Each row has a name. Each piece below is followed by the name of the row it came from, unless a question asks for something else. Each question is about the rows just above it.

Columns, left to right: T G U E R A J B K
<133>: [148 139 152 130 147 151 119 133 121]
<33>: [151 109 145 158 111 117 154 111 156]
<97>: [129 176 146  86 185 187  73 161  74]
<92>: [216 113 152  83  99 211  55 158 113]
<64>: [211  83 216 158 113 152  99  55 114]
<160>: [ 96 150 100 100 144 132 114 155 110]
<45>: [144 141 148 128 147 150 118 135 120]
Which column holds this, read top down? [152 216 100 148]  U
Which row holds these entries in another order? [114 211  83 216 158 113 152  99  55]  <64>

Columns, left to right: W V S Y D X
<28>: [ 74 184 100 198 197 139]
<17>: [ 84 148 179 157 120  74]
<54>: [165  38 196  85  77 143]
<35>: [196 203 205 193 124 191]
Which column holds this, read top down? [197 120  77]  D
[143  77  85 196  38 165] is which row reordered?  <54>
Which column holds this, read top down? [ 74  84 165]  W

Columns, left to right: L F M Q
<12>: [136 197  80 147]
<120>: [130 128 115 106]
<79>: [136 197  80 182]
<60>: [ 80 196 136 147]
Which column holds [197 196] top down?  F
Put [ 80 136 147 197] back in order: which row is it?  <12>
[106 182] is in which column, read top down?  Q

Columns, left to right: H P C Z N
<116>: [120  47 105  81 132]
<125>: [203 164 108 120  59]
<153>: [ 85 103 139 114  47]
<98>: [225 176 123 172 124]
<11>: [145  74 109  74  56]
<187>: [210 163 152 184 140]
<145>: [159 148 225 173 147]
<121>: [115  47 103  85 139]
<122>: [ 68 174 148 125 142]
<194>: [221 178 114 156 105]
[ 85 139 115  47 103] is which row reordered?  <121>
Which column holds [203  85] top down?  H

Columns, left to right: supi pul Kimar pigak Fem
<4>: [122 147  58 179 120]
<149>: [187 145  76 176  85]
<38>: [123  58 179 147 220]
<129>: [150 174 178  76 220]
<39>: [147 205 142 104 227]
<50>: [145 175 187  85  76]
<71>: [122 147  58 179 220]
[220 179  58 147 122] is which row reordered?  <71>
Which column holds this, read top down? [120  85 220]  Fem
Which row holds these entries in another order? [ 58 122 147 179 220]  <71>
Put [175 187  85  76 145] back in order: which row is it?  <50>

Columns, left to right: dide Sofo molu lotim
<136>: [128 104 115 158]
<44>: [117  88 124 152]
<5>: [165 105 110 113]
<80>: [113 110 106 165]
<76>: [141  99 169 104]
Which column holds this, read top down? [124 110]  molu
Put [106 110 113 165] back in order: which row is it?  <80>

Columns, left to right: Ribap garaz kuva dagig vad mumo dipot pomoz Redir
<139>: [153 193 164  92 162 197 160 185 163]
<30>: [ 51  57 146 152 173  93 158  26  98]
<81>: [164  92 152 185 162 160 197 193 163]
<10>: [152 184 158  85 138 161 150 170 156]
[ 92 152 185] is in which column, read top down?  dagig
Put [163 185 160 197 162  92 164 193 153] back in order: which row is it?  <139>
[185  26] is in which column, read top down?  pomoz
[185  85] is in which column, read top down?  dagig

Columns, left to right: Sokis pez Nal vabu nebu
<3>: [171 154  72  29 153]
<103>: [ 66 182 122 129 189]
<53>: [ 29 153  72 153 171]
Put [171 153 153  29  72] back in order: which row is it?  <53>
Which row holds these entries in another order? [153  72 171 154  29]  <3>

Columns, left to right: dod kas sug Kazo soge tobu duva Veva vuni vitaf
<70>: [139  55  87 114  78  85 180 173 118  87]
<100>: [115 180 173 139  55 118  85  87  87  78]
<130>: [156 155 205 163  62 127 189 145 183 184]
<93>: [151 150 146 128  64 176  96 199  77 180]
Put [180  77 199  96 176  64 128 146 150 151] back in order: which row is it?  <93>
Which column holds this, read top down? [189  96]  duva
[ 87 118 173 180  85  78 114  87  55 139] is which row reordered?  <70>
Put [ 78  87  87  85 118  55 139 173 180 115] back in order: which row is it?  <100>
[180  55  87 114 173  87 139  78 118  85] is which row reordered?  <70>

Columns, left to right: Vaf Rut lig relep monog Taba Tos lusas Merop vube
<111>: [ 90 144 113  77  85 100 157 121  91  95]
<123>: [118 147 136 146 122  90 122 109 173 143]
<32>: [129 158 114 109 143 137  50 187 141 125]
<43>: [129 158 114 109 143 137  50 187 141 103]
<22>: [132 147 140 127 117 135 131 151 126 185]
<36>: [106 143 103 144 128 137  99 108 149 123]
<29>: [150 146  82 117 175 109 164 111 129 136]
<62>: [131 150 114 107 148 130  57 184 137  89]
<173>: [146  97  65 141 127 180 121 102 129 127]
Which column holds [185 123 136  89 127] top down?  vube
[106 150 131 146] is in which column, read top down?  Vaf
[122 143 143 117 128 175 148] is in which column, read top down?  monog
[ 90 137 137 135 137 109 130 180] is in which column, read top down?  Taba

Columns, left to right: sifus mak napi Muk Kipo kamo faki lop pozi Situ
<141>: [116 126 123 136 113 110 118 130 137 107]
<131>: [132 146 137 150 108 133 158 118 133 107]
<48>: [126 113 137 118 107 122 135  56 110 130]
<118>: [107 110 130 135 126 137 123 118 113 116]
<13>: [107 110 130 135 126 137 123 118 113  56]
Which column holds this, read top down? [107 130 116  56]  Situ
[ 56 107 110 113 118 123 126 130 135 137] is which row reordered?  <13>
Put [130 135 126 137 123 118 113  56 107 110] back in order: which row is it?  <13>
Put [126 123 136 113 110 118 130 137 107 116] back in order: which row is it?  <141>
[116 113 118 123 137 126 135 130 110 107] is which row reordered?  <118>
Which row holds these entries in another order? [107 110 113 116 118 123 126 130 135 137]  <118>
Which column holds this, read top down? [118 135 135]  Muk

